Where one turn sends some rows of the set: a few examples, then the rows asked:
tul: -31 -20 17 -13 10 18 -5 10 -6 8 -10 8 -14
Pumo: 20 7 7 2 8 19 -8 43 -7 7 -2 24 3
zuke: 17 2 11 8 5 -29 -8 -5 -2 12 16 29 1
Dela: -8 8 -10 -13 11 28 -3 -3 -27 4 17 18 20
botob: -7 19 2 -6 30 10 -21 22 -15 0 1 -3 -33
ligag: -14 4 -2 5 -5 22 1 -8 -47 3 2 4 10
kezag: 0 6 -14 -11 -1 23 2 15 -33 15 -22 -4 11
Fipok: -15 17 -6 8 20 21 16 18 14 5 -21 3 17
Leta: 5 -12 -3 12 3 -2 4 12 -9 26 -17 -25 18
zutiv: -5 0 -7 14 5 -24 -16 -10 14 0 13 24 -15
Maro: -1 3 3 4 -2 -45 -13 -7 -8 -10 -1 9 1
rosaf: -21 23 17 14 8 15 13 18 1 12 -13 15 19
zuzu: 2 0 -29 7 0 31 -2 5 -28 -7 4 3 16
lovu: 24 3 -2 -13 15 -17 -2 29 1 -15 -4 -7 11
Sut: 3 -12 7 9 -6 -24 -10 1 -17 -21 -10 20 -19
setog: -12 -24 9 26 -16 -9 -2 6 8 4 9 -9 1
regup: -21 -7 0 -12 -11 21 -5 12 -22 16 -4 9 23
Revi: -5 3 -16 -2 -1 39 -2 17 -17 26 -3 18 3
Loru: 13 -13 -22 5 18 -19 -4 -13 9 -1 -4 8 -17
govi: 14 11 -16 13 9 -26 -7 -1 -7 -10 -8 16 -28
defu: -3 8 0 6 -1 -29 -8 -4 -11 -9 5 -30 7
nomim: 0 9 19 2 20 4 10 8 -8 11 7 16 -37
gosor: -29 4 8 4 4 -2 -18 -4 7 -9 30 11 -20
Dasab: 4 12 2 3 0 -11 -33 36 -14 -8 6 -14 17
zav: 24 30 -11 15 11 -4 -8 19 -8 -11 13 7 -22
laf: -24 12 5 19 3 16 11 23 -3 -10 -30 4 11
tuvid: -21 -1 2 25 2 4 -24 4 0 27 18 -17 -6

ligag moves to -> Dela
Pumo moves to -> Leta
Sut moves to -> zuke
Now find these:
zutiv moves to -> govi
lovu moves to -> setog
Dasab moves to -> tuvid
defu moves to -> gosor
Revi moves to -> kezag
rosaf moves to -> Fipok

